In the rows, zero is written as 128.
Each path below is one point turned by a fixed rotation once a step. After each direction that follows a path, write how fast that rotation turns it, in degrees a step (0 if it stays still).
Each turn is a multiple of 5 degrees from 10 to 175, or 0.
Each row of a path follows its step; steps can be skipped.
Path 1:
step 10: [126 127 139 124 138 121 132 117 134 134 144 130 124 129 130 128 132 111
 111 133 140 137 131 133 131 134 153 130 131 138 122 126 124 128 128 117
 134 137 119 127 122 122 136 134 123 120 112 134 134 122 130 138 125]
step 11: [131 129 127 130 124 128 124 133 112 111 128 125 140 126 129 126 138 134
 115 121 130 118 128 133 135 137 124 141 115 135 125 130 118 106 128 124
 139 113 130 118 127 132 128 129 105 126 134 136 125 123 124 132 128]
step 12: [133 107 143 130 132 128 123 141 128 126 119 139 133 130 117 125 113 134
 126 138 132 136 129 115 128 135 135 136 134 118 134 123 133 133 127 126
 132 127 132 126 125 122 130 142 124 141 118 149 123 121 128 121 135]
step 13: [134 123 136 117 125 130 133 121 135 140 131 119 147 125 134 118 136 115
 127 122 118 131 129 133 125 133 140 113 114 131 122 126 122 120 134 122
 136 129 118 123 116 134 125 127 128 131 110 134 124 113 138 133 120]
step 16: [138 135 146 123 128 126 132 127 133 123 137 134 123 127 135 128 131 123
 124 137 121 134 123 130 121 138 141 125 109 124 120 131 111 123 139 122
 137 120 138 113 120 125 124 141 125 146 129 136 131 123 133 138 129]
step 18: [130 121 141 116 141 125 120 127 122 132 128 130 132 132 119 124 133 130
 119 133 118 126 143 125 132 128 136 123 139 124 131 129 139 121 120 123
 141 134 128 124 127 140 140 145 135 119 126 140 135 110 124 133 113]
step 31: [123 139 140 119 121 131 126 135 116 127 135 119 138 131 132 117 135 125
 126 133 137 134 126 123 128 141 134 130 114 123 127 118 127 106 130 134
 131 117 141 131 120 130 128 141 107 134 137 129 124 122 122 129 139]
step 32: [135 113 129 132 140 131 112 132 130 115 123 128 136 116 129 126 123 131
 128 127 131 137 130 125 133 125 142 124 138 119 126 128 119 140 138 123
 138 139 137 122 135 131 131 136 116 142 121 141 121 114 128 116 117]
[128 133 127 133 123 126 128 124 126 130 125 129 127 128 125 126 126 126
 129 125 130 127 130 132 128 127 127 131 126 128 126 126 127 127 128 124
 130 131 126 128 124 127 129 131 129 127 128 127 126 128 126 128 126] -> 110
[129 129 131 126 129 126 131 124 130 129 129 126 128 126 122 128 127 126
 127 126 124 131 129 127 128 129 131 130 124 125 126 129 125 129 128 131
 125 128 125 128 125 129 128 123 126 129 131 127 133 129 127 130 129] -> 125
[128 124 124 129 127 129 128 126 130 129 129 128 126 133 130 127 125 125
 128 128 128 128 129 127 129 129 131 130 132 129 131 126 124 130 131 126
 123 129 129 129 126 123 126 129 125 125 129 131 130 128 130 126 130] -> 160
[126 129 130 127 129 128 129 130 127 130 125 128 130 129 124 127 129 127
 134 129 134 129 132 126 131 129 130 126 129 129 127 128 128 130 121 129
 129 128 130 133 127 128 127 129 128 129 130 131 131 129 129 124 129] -> 130
[129 124 129 127 123 131 128 126 127 131 129 124 130 127 128 127 130 126
 127 131 127 128 129 130 126 124 131 127 133 128 127 130 131 129 127 127
 128 131 132 131 128 129 127 127 125 130 131 124 127 124 122 128 127] -> 80
[129 124 127 128 127 127 130 128 128 129 127 127 129 129 126 131 132 132
 127 129 131 127 127 129 126 125 128 133 128 130 127 126 126 129 125 126
 130 125 126 128 127 126 129 123 128 127 120 129 130 129 125 128 131] -> 25
Path 2:
step 1: [119 116 140 129 120 133 130 127 135 143 133 123 127 132 146 137 117 124
 124 117 124 131 124 144 121 130 125 113 133 116 129 121 135 132 123 127
 116 140 137 122 115 127 134 118 127 135 121 128 121 125 118 131 129]
step 9: [123 123 127 125 119 122 127 135 124 128 138 130 129 130 136 128 131 124
 105 133 126 126 124 132 129 115 126 121 132 124 123 133 117 119 146 137
 127 131 137 122 125 136 121 138 122 137 136 107 119 128 135 126 109]
step 17: [134 130 127 131 132 119 122 135 129 114 130 121 132 139 136 115 133 122
 128 123 131 126 135 142 118 138 107 120 131 123 120 132 132 115 129 130
 138 123 127 134 138 123 118 140 131 118 123 117 140 124 113 125 127]
step 18: [124 116 126 123 129 107 143 128 116 127 131 128 128 117 129 116 131 126
 137 134 133 123 127 136 131 127 117 129 133 114 128 120 110 128 125 123
 124 129 131 125 129 142 123 147 123 117 136 129 120 124 138 129 135]
step 19: [135 135 123 125 126 128 142 123 128 132 138 127 127 145 116 124 128 137
 137 122 129 120 127 130 134 130 134 114 123 125 131 122 134 142 113 130
 132 134 130 134 119 130 128 143 140 135 123 134 136 116 142 112 134]
step 23: [134 119 126 136 129 134 128 130 117 125 144 127 139 132 128 147 124 137
 138 125 122 123 121 141 126 130 125 142 138 119 114 124 124 132 129 130
 115 120 126 126 131 144 130 139 124 137 123 119 127 116 133 117 124]
step 27: [123 122 121 120 125 127 145 127 135 122 131 143 128 135 132 140 123 117
 136 128 124 124 129 126 116 116 121 152 115 129 125 129 119 142 123 117
 127 140 123 132 125 137 113 129 130 134 131 136 127 128 136 133 125]
step 30: [128 138 132 117 129 132 133 133 126 123 107 141 112 136 116 132 122 137
 124 143 130 130 137 132 130 129 134 135 125 136 126 110 126 132 137 116
 117 132 117 134 126 142 122 134 121 139 123 133 133 127 130 124 130]
[130 131 127 126 131 130 129 130 127 131 127 127 127 128 131 130 130 130
 127 126 126 129 131 132 132 131 128 127 128 130 128 131 128 130 125 126
 121 128 128 124 130 126 132 128 126 131 129 127 124 130 130 127 126] -> 35
[131 127 130 129 128 128 127 124 132 129 126 129 125 125 127 125 131 125
 131 129 126 131 127 130 125 125 129 131 130 125 130 125 127 129 124 126
 125 127 129 126 127 127 128 126 129 128 133 126 129 131 134 126 129] -> 130
[127 126 130 132 127 132 128 127 127 127 124 130 127 128 130 124 131 130
 128 126 130 126 131 127 134 125 123 126 127 125 132 128 126 130 127 133
 129 126 129 128 128 127 129 129 129 129 129 127 128 125 128 130 123] -> 10
[127 129 129 126 129 132 129 127 131 129 128 131 130 132 129 131 129 124
 125 129 124 124 127 128 125 125 128 129 127 129 125 124 129 128 130 130
 127 128 125 124 131 127 127 130 132 132 130 126 128 125 126 125 127] -> 100
[133 132 125 127 126 125 124 127 129 125 127 130 131 130 129 127 127 134
 125 130 126 126 129 130 127 125 126 127 130 127 126 127 131 127 124 129
 130 130 126 131 128 129 128 124 129 129 126 126 129 130 128 127 124] -> 130
[128 128 131 125 132 127 125 128 127 130 126 130 129 126 129 128 127 130
 127 129 130 126 128 132 126 130 130 125 126 128 130 128 126 128 128 127
 130 123 127 124 131 133 127 130 131 123 126 131 132 127 131 125 126] -> 55
Path 3:
step 0: [119 116 136 124 125 131 131 107 119 131 126 140 131 116 135 141 132 132
 128 132 141 118 130 134 112 132 127 140 129 131 124 116 125 120 124 124
 114 131 113 129 122 115 136 114 125 119 133 132 139 131 124 136 130]
step 6: [136 122 142 124 128 129 135 141 117 124 130 123 125 127 137 139 144 135
 128 136 150 126 128 136 137 112 129 138 133 112 124 126 120 139 118 132
 131 124 124 127 116 124 130 117 129 116 131 141 130 125 116 135 123]
step 9: [117 139 121 126 123 112 131 127 132 119 145 140 114 129 123 142 113 121
 121 123 123 125 118 135 134 121 136 118 132 122 126 130 123 129 126 142
 132 129 130 135 120 117 110 127 136 125 127 122 120 115 116 125 133]
step 17: [121 130 117 123 127 137 144 117 129 131 121 139 124 122 119 139 125 134
 120 134 126 123 136 141 128 122 119 124 134 123 125 110 132 144 117 129
 130 128 111 131 127 122 128 117 108 119 121 136 125 122 122 139 129]
step 21: [145 121 120 119 124 122 121 115 120 131 134 140 141 133 131 123 135 117
 108 131 144 129 119 132 131 136 127 125 125 114 137 127 131 119 140 130
 123 135 122 125 133 127 136 117 126 116 132 132 130 142 116 134 138]
step 24: [129 121 122 120 121 128 109 136 133 129 132 137 135 124 133 112 125 132
 123 132 114 134 134 117 131 116 128 116 140 123 113 117 131 126 131 124
 138 124 132 118 119 137 119 123 137 122 145 115 116 122 124 126 120]
step 28: [116 129 127 139 107 124 143 129 124 124 148 140 113 125 139 141 116 129
 137 128 123 130 131 143 138 122 134 121 140 128 126 124 127 121 132 127
 129 129 113 137 118 123 123 120 129 134 123 123 124 137 118 129 125]
step 29: [129 118 136 130 135 131 133 118 137 123 114 124 145 124 117 131 144 123
 117 127 127 129 122 121 140 128 116 128 124 114 122 132 136 115 129 127
 146 114 138 122 116 126 132 136 136 128 120 138 116 134 122 124 131]
[128 127 131 127 127 131 125 130 129 128 127 127 126 123 124 124 125 130
 126 128 131 131 131 129 128 126 129 132 125 127 129 130 127 124 126 129
 126 124 129 132 128 126 132 125 129 129 128 127 127 128 126 128 130] -> 175
[126 130 129 132 127 128 128 129 132 131 126 129 126 133 129 129 128 126
 130 129 127 126 127 128 124 129 125 131 129 128 125 127 126 128 127 127
 126 125 127 130 125 130 130 126 127 123 129 126 126 120 126 129 132] -> 40
[128 128 132 129 126 126 132 125 126 127 126 129 130 127 127 130 126 127
 132 128 127 124 128 127 129 127 130 134 132 124 130 129 124 127 127 128
 128 128 131 131 125 129 125 129 131 127 130 127 131 132 132 129 130] -> 115
[129 126 128 127 128 129 132 127 125 129 127 131 130 124 128 131 131 124
 129 127 133 134 126 125 130 127 128 132 129 128 132 128 131 129 128 130
 129 130 125 127 128 131 130 126 126 127 127 127 129 124 129 128 130] -> 170
[129 128 126 130 125 127 127 124 124 130 127 127 133 130 129 126 129 128
 125 125 130 130 130 124 128 129 125 127 131 132 124 129 126 126 127 124
 128 129 129 130 125 127 130 130 128 131 128 127 130 128 124 124 131] -> 135
Path 4:
step 10: [135 130 127 128 137 123 132 123 129 134 113 115 134 137 127 133 127 122
 122 130 130 119 120 137 120 118 143 134 125 125 134 128 121 120 133 134
 147 120 137 123 130 118 134 112 133 103 122 136 128 129 138 139 120]
step 11: [127 127 115 115 116 134 114 127 124 140 128 121 117 134 118 130 127 135
 135 133 124 127 122 128 120 112 119 131 138 131 131 123 115 116 125 112
 139 131 121 136 123 124 140 117 119 127 130 140 136 123 112 128 123]
step 14: [126 124 116 131 139 128 115 133 121 141 135 123 130 131 138 131 129 108
 142 134 121 130 125 126 126 127 123 111 131 136 147 126 125 126 120 120
 124 139 122 129 130 122 119 130 107 126 119 126 135 137 135 119 128]
step 21: [122 126 112 124 132 130 130 110 129 122 133 110 143 131 130 124 121 123
 119 125 118 124 124 118 126 124 131 124 137 118 128 141 131 122 134 120
 145 129 138 121 130 131 121 122 133 140 127 147 129 132 115 133 123]
step 23: [131 123 124 124 139 124 130 125 133 118 129 133 124 137 132 139 138 119
 126 145 131 135 134 138 133 122 131 116 119 121 143 134 123 115 131 113
 124 144 129 140 133 128 130 113 134 114 118 131 128 111 125 126 120]
step 28: [128 123 123 133 125 132 118 132 135 136 119 120 131 138 120 131 135 117
 132 144 124 123 135 129 126 119 130 126 134 127 133 116 120 120 140 139
 134 137 127 129 125 139 130 116 133 100 118 127 108 126 121 130 125]
step 29: [129 125 127 117 125 127 134 125 120 137 133 117 132 124 122 123 131 122
 131 137 128 134 126 137 118 113 111 132 120 125 128 128 139 128 144 106
 141 128 119 114 130 122 144 119 117 120 132 137 130 128 124 136 125]
step 32: [127 121 121 127 142 123 126 137 129 128 129 114 120 129 132 119 131 112
 118 148 130 134 116 137 126 133 129 110 142 123 132 128 140 127 123 115
 126 139 128 110 131 131 124 131 125 134 128 129 144 130 136 126 123]
[123 128 132 128 128 125 127 130 127 129 130 131 130 128 124 133 130 126
 127 126 128 126 129 128 127 124 129 129 129 127 130 135 128 132 126 128
 129 130 128 128 127 130 129 127 133 128 125 130 130 126 126 128 130] -> 20
[130 125 131 130 130 132 131 127 123 131 130 128 131 127 130 129 124 127
 129 130 126 130 128 126 126 127 129 128 130 128 126 129 133 132 135 131
 129 128 127 127 129 128 125 130 128 129 128 132 126 127 129 130 126] -> 90
[128 129 124 131 128 127 129 129 128 126 126 130 126 127 131 128 129 122
 131 128 128 131 133 128 128 132 132 125 129 126 126 131 127 130 128 129
 125 125 124 128 129 127 129 128 127 130 128 129 131 123 130 128 129] -> 40
